Each run below is a few steps of one of 6 hidden systems, one row a step.
trace 1, X:
[[  7  10 -27 -21  -8 -21 -30 -21  26  -9   6   4  -4  -4 -25 -36 -17  -7]
 [-17  -9   0   6 -37 -17   9  23 -10 -25 -19   7  -7  -4  40  -7  -3 -28]
 [  3 -21 -18   6   9  -9   3  -9  13   2   5 -25  14   6 -32 -32  50 -11]
 [-23  10  -5   8  -9 -19 -18  -2  20  -7 -15  52 -35 -11   3 -23 -14  10]
 [  6 -19  18  27   0  26  24  10  -9  -6 -16 -14 -14  -1  22  -1  37 -39]
 [  8  21   5  20   9   1 -30 -22  15  12  11  12   3 -14 -58 -25  12   5]
 [-14   3  27   3  -2   6 -12   9  -5  -3   1  36 -21 -15  44   5 -35 -42]
 [ 13  -8   2   8  -6  31  17   8 -19   3  27 -45  13   3 -43 -11  15 -37]]
trace 2, W:
[[-11  -8 -11  -5 -17 -27   0  10  -9  -5   7  -3  18  -2  -2 -12   1   1]
 [-11 -21 -13   1   5  -3  17   7   0   3   5  -8  -1   7 -13 -13  25   4]
 [-14   4  -1  19 -10  -5   6   5   5  -5 -18  12 -10   4  -8   0  17  26]
 [  0  -4  18  21  15   3   1  -3   1   5 -13   9  -1  -2  20   9  26  -3]
 [  6  15   8   7  13  19 -13 -17  22   1 -10   7 -18   5  -6   7  -2  -6]
 [  1  16  18   6  -8  -3 -22  -4  -2  -4   0   8   9  -7  13   9 -19 -23]
 [  3  -5   2 -13  13   5 -11  -7   1  10  26  -8  11  -3 -13  -7 -12 -25]
 [-17   3 -11 -10 -18 -11  -3  11  -4  -4  15   9  -3  -3 -20 -15 -24   1]]
trace 3, B (8 x 18):
[[ -2  -9 -29 -24 -29 -16  14  12  -7 -16   4 -24   9   9  -5  -9 -11   5]
 [  4 -10 -29 -17  -5 -30   6  -3   1  -3  -1 -19  23   8 -12  -9  17  32]
 [-12 -10 -27 -10   0 -27  -2  -9  31 -11 -22  -6   3  21   6  -6  27  22]
 [  4   4  -3  17  -9 -18  -9 -12  21 -15 -36 -14  16  16  14   8  39   7]
 [ 10  20  12  10  10 -17 -37 -30  31  -3 -23   0  23   8  12  14  18  -4]
 [-14  17  16  11  -7  -7 -39 -14  32 -10 -10  -2  15  14  10  11   0 -46]
 [ -6  20  25  23 -10   2 -32  -5   4   1  15 -15  34   3 -26   6   3 -44]
 [-34   6  18  12  11  -1 -30  -1  11  19  36  10  19   3 -42  -8  -4 -30]]
trace 4, C:
[[-10 -19 -12  -6  -2 -10  10   6   3  -3   3 -17  11  12   3  -5  18 -10]
 [-13  -8 -13   2   0  -4   3  -2  20  -6 -11  -9  -3  18  -6  -4  23   2]
 [-13  -7   6  13   1   2   0   1  15  -5 -11  -4  -2  10   8  -1  22 -23]
 [  5   2   4   8  12  17  -4 -11  18   1  -5 -17   0  13 -10   6  18 -16]
 [-13  11  14   8  11   8 -19 -10  22   4  -1   3   2  13  -3  14   1 -17]
 [ -6  -1  13  -3  16  14 -10  -5   5  13  21  -5   7   4  -9   5  -7 -28]
 [-18   5   5  -2  13  10 -10  -2   8  15  22   5   1   8 -29   5 -11   2]
 [-26  -9  12   3  15   4   1  11  -8  18  25  22  -6  -5  -8  -3  -8  -7]]
trace 5, U, 8 rows:
[[ -1  29  14  14 -16   6 -21  -5   9 -11 -15  30 -24 -10   4   2 -28  -7]
 [ 27  11  27   1  13   6 -14 -11 -22  13  13  -6  27 -16  17  17 -13 -18]
 [ 26  19 -16 -19   1  16  -9 -17   6   1  11 -12  -8  -2 -39  -8 -26  12]
 [ 13  -2  -7  -7 -36  -5  22  22 -38 -13   4 -19  11 -10   6   1 -19   3]
 [ 23 -21 -15  -2  21   9  25  -6  -9  12   4 -24   3  -2 -20 -13  38  21]
 [-11  -2 -21   8 -26 -15  15  11   3 -18 -26  23 -31  -5  -1 -20   6  32]
 [ 11 -18  16  15  16  -9   8  -3  -7   2 -24   5   5  -9  49   3  36 -11]
 [  7  21  -1  10  16  -4 -30 -32  41  -2 -25  19 -13   5 -11  -5  13  17]]
trace 6, B:
[[ -2   4  -9   6 -17  41  26  10   7 -15 -11 -28 -26  24 -22  14   0  -2]
 [  0  11  16  12   0 -20  -2   6 -32  15   2  21  24 -17   4  19  -5  48]
 [ -7 -23 -12 -36  36  17   9  -8  26   8   8  -8 -18  24  26  13 -10 -12]
 [  7  27   0  20 -48  15  15  15 -13 -25 -26 -12 -11   3 -14  14 -11  16]
 [ 12  -9   7 -21  30 -27  -9  -8 -20  23  19   5  38 -11  27  15  -6  23]
 [ -9  -3 -30 -30  -5  22   6  -4  40 -19  -7 -17 -35  32  -4   0 -20 -16]
 [  3  13   7  25 -45 -25   8  20 -37 -14 -15 -10  35  -9  -1  10   9  22]
 [ 11 -15 -14 -38  52 -13 -16 -30  26  23  20  -9  19  13   5   3   5  12]]
trace 7, F:
[[ 28 -12 -24 -28  26  -2 -11 -28  21   6  14 -15  -3  -4 -15 -33   7 -17]
 [  1  17 -15   6 -34 -30 -29  -9  16 -25 -17  16  -7 -13  -8 -35  -7 -12]
 [ -2 -31 -13   7   6 -25   9   2  -4   4   7 -10  16  -8 -12 -39  49 -10]
 [ -8   3 -31  -5  -1  -4   2 -11  36 -11 -21  12 -34  13 -24 -20  11  33]
 [-15  -3  20  49 -16   2   7  13  -5  -8 -23  19 -14 -11   1 -16  41 -16]
 [  0 -10   0   4  42  35  10 -14  21  22  11  -8 -19  14 -36  -3  28   7]
 [-23  24  19  22 -11  19 -21   1  19  -7  -7  39 -38  -5  -9  -4 -26 -24]
 [ -6 -17  17  12  11  23  10  13 -24  18  40 -14   9 -11 -30 -18  10 -46]]
trace 8, X:
[[ -2  -7 -12   1   0  10  18   1   9  -4 -11 -21  -5  19 -10   7  21  14]
 [-10  11   5  13   3 -14 -12  -7  12   2 -15  18   2   4  -2   9  11  27]
 [  2  -1   7   1  14  17   1  -8  19  -2 -15  -4 -14  13  22  15   8 -12]
 [  1  21   8  19 -11  12 -10  -6   9  -4  -7 -11   6   9 -29  10   4   1]
 [-19   4  18   3   9 -10 -22  -3  11   5   4  13  13   5  17  14  -6 -20]
 [-14  -4  -6  -7  -3  21   6   6  12  -4  11 -18  -8  19 -17   3  -9 -25]
 [-32   3  10  17 -12 -12  -3  17 -10   6  11  13  14   1 -19   3   1   6]
 [-19 -24   2 -10  30   8  10   4   6  17  17  10 -11   7  10  -1   4 -11]]
trace 9, U, 8 rows:
[[ 12   0  -9   0   0  -3  -3  -8   2  -3  -4  13 -18 -15  -5 -25   1   4]
 [ 13   5  10  15 -13   0   0   1 -11  -9 -13   1  -2 -12  12  -5   5 -13]
 [ 18   7   4   6  12  -6 -11 -16   0   8  -1   3   8 -12  -8  -8  11   8]
 [ 12   6 -10  -8 -15  -6  -6  -4   1 -12  -6   4 -10 -10   4 -14 -16  -6]
 [ 17   1   5   8  -5   1   1  -3 -10  -3  -4 -19  17  -4   2   1  13 -11]
 [  5   1 -13  -4  -1 -14  -6  -8   5   1   2   1   3  -4 -20 -18   5  15]
 [  0  -9  -8  -3 -16  -7   6   7  -4 -13  -6  -2  -4  -4  15 -13   0 -18]
 [  2  -2   5  16   7   0  -4  -7   6   3  -5  -8  10   2 -13  -5  30  -3]]
trace 10, F, 8 rows:
[[-10   1 -10 -11 -29 -25   0  14 -13 -12   5 -14  26   5   3   5 -13   3]
 [-11 -15 -14 -12  -3 -24  14  10  -8   1   0  -7  19  10  10   9  10  31]
 [ -4  -2  -9  -1  -9  -3  18   7   1 -11 -26  -4  -8  14  22  19   7  29]
 [  8   4  16  20   6  11   8  -1  -3   1 -22 -11   8   9  16  27  24  13]
 [  5   6  13  -1  27  16 -10 -17  20   8  -8  -3  -1  14  17  27   4  -3]
 [  3  11  13   0  -2  11 -18  -8  16  -8  -5  -9   4   9  13  13 -12 -39]
 [ -6   1   1  -9   2  -9 -21  -7  10   3  18 -18  29  10 -12   2  -3 -28]
 [-27  -7 -18 -20 -11 -24 -11   5  16  -8  10   1   7  13  -3  -9 -14 -10]]
trace 11, C:
[[ 28   1   1 -16   8   0   1  -9  -7  -5 -14  14 -17 -17  47   3 -20   3]
 [ 26  20  -8  -8 -36   5   7   5 -20 -19  -6 -25   9  -1  -3  14 -28   7]
 [  7  -1  -7 -13  -2 -44 -11  -6 -10   1  -6   0  38  -3  25   9   3  29]
 [  8 -18 -37 -38 -16 -21   7   0   9 -20  -2 -11 -10   1  21 -25 -15 -13]
 [ -9   0 -17  14 -43 -25   5  14  -5 -22 -14 -24  23   9 -19 -11  25   4]
 [  5 -22 -14   0  18 -33  -8 -18  24  -3 -23   0   9   2  25 -23  51  -1]
 [  5   6 -16   5 -24  12  -7  -9  36 -30 -26 -18 -26  16  -4 -20  12 -41]
 [  1  16  25  38  -4  -5 -28 -14  14  -2 -13 -20  39   8 -14   9  42 -27]]
trace 12, W (8 x 18):
[[-18 -11  -8   1   5  22  31  15  -3   6   4  -7 -18  17 -18  11   7  25]
 [ -5   6   8   9   4 -10   6   3  -6   2 -19  16   2   2  21  25   5  43]
 [ 11 -11   5  -9  29  22  11 -10  11   6 -11  -6 -14  10  34  18   7  -7]
 [ 13  29   2  -6 -11  19 -11 -11  14 -12 -15 -12  -5  14  -2  29 -27   8]
 [ 14   0   2 -20   2 -20 -17  -9  -2  -2   4 -15  32   1  30  12 -11 -18]
 [  1  -9 -29 -31  -2   5   2  -5  20  -7  14 -30  -1  20 -20 -11 -10 -17]
 [-18   4 -14   2 -37 -30   1  16  -8 -17  -4 -11  25   8 -10  -1   1  12]
 [-11 -31 -11   1  19 -17  12   1   6   9   2 -13  16  10   1 -12  46   2]]

Name the system that made each run.
trace 13:
[[-20   0  17   3   2  -4   2  15 -17   9   8  24   2  -4  19  19 -19  11]
 [ 11  -3   8  -9  32  32   6 -11   7  14   8  -4 -17   5   3  15  -8  -3]]
 | U
trace 14:
[[ -7  -8 -12  -9  13   7  12  -1  14   1 -10  19 -33   4   8  -5  -3  22]
 [ -3   1  14  20 -21  18  19  19 -23  -8  -8  -4  -8  -4   8  10  -1 -11]]
 | C
trace 15 (2 x 18):
[[-13  -1  22  34  13  -1 -19  -5   6  12   7  17   4 -11 -22 -20  32 -26]
 [-15   3  15   8  10  23 -12  -1  11   7  13  29 -34 -11  -9 -16 -18 -39]]
 | X
trace 16:
[[  8  14   2  16 -22   6 -12  -3   7 -14 -11  -7  -4  -3 -14 -10   3 -24]
 [-11   0  11  10  -4 -16 -22  -3   6  -1   5   7  17  -5   3 -10   6 -32]]
 | X
trace 17 (2 x 18):
[[-12 -11 -14  -7 -12   2  16  12   1  -9  -2   4 -23   2   3 -13  -6  -4]
 [ -7  -5  15  23   6   6  10   6  -8   6  -7  -1   5   2   5   8  26  -1]]
 | U
trace 18, 2 rows:
[[ 17   1 -10 -17  -7 -34 -12  -8 -11  -2   3 -14  37  -7  12  -1  -3   8]
 [  0  -8 -34 -29 -16 -31  -7  -5  15 -16  -3  -5   2   3   4 -25  -9   0]]
 | C
trace 19 (2 x 18):
[[-33  -2   3   3   8 -20 -14  -2  21   4  -3   2  21  23   2  17  16   9]
 [-36 -10   4   4   9   0  -5   4  27   1  -2   4  -4  24   8  10  12 -19]]
 | W
trace 20, 2 rows:
[[-14  -3 -14 -19  30  16   0 -14  40   8  -2 -10 -13  37 -10  20   5  20]
 [-27  14  10   4 -27 -13  -8  12   8 -19 -22   5   8  19  33  34 -17  -2]]
 | W
trace 21 (2 x 18):
[[ 12  21  -6  -6  -6  11   4  -3  -8   3   3 -20  14  12 -28  27 -15  42]
 [ 11 -18 -25 -35  -3  -8  28  10 -20  -1   7 -13   0   1  20   3 -17  27]]
 | U
trace 22 (2 x 18):
[[ 16  -9 -12 -20  11 -15  -4 -11  -1   4   7  -3   7  -7   9 -13  -1   2]
 [ 11   1 -17 -10 -19  -5   8   3  -4 -15 -11  -4 -11  -4   6  -9 -11   9]]
 | X
trace 23:
[[  9   3 -13 -10 -29 -11   6  10 -23 -10   7 -12  10  -9 -10 -11 -18   3]
 [ 12 -21 -18 -12   5 -15  18   3 -16   4   9 -12  12  -7  -4 -19  18  14]]
 | W
trace 24, 2 rows:
[[ -3 -18   2  -3  38  20   7 -10  14  19  13 -10  -4  12 -10   2  23  -5]
 [-12  23   3   5 -16  15 -18  -3  23 -14  -9  15 -28   7  -9   2 -27 -16]]
 | F
trace 25:
[[  1  -1  18  13   9   4  -3   1 -17  13  13  10   6 -16  -4  -4   1 -10]
 [  9   6  -2  -6  13  13   0  -8   0  10   8  11 -17  -7 -17  -5 -14  17]]
 | C
trace 26:
[[ 14   1  -9  -9 -15   8  17   7 -16  -7   2 -29  11   7  -3  11  -6   5]
 [  0   4 -16 -20   1 -18  -4  -5   1   3   6   2   9   3  -7   2 -15  33]]
 | B
trace 27 (2 x 18):
[[  6 -14   2  -9  40  30  10  -9   6  24  26 -11  -8   6 -21   0   7  -5]
 [-14  23  -3  -2 -27 -10  -8   8  -1 -13 -10  29 -18  -4   1   6 -39  26]]
 | W
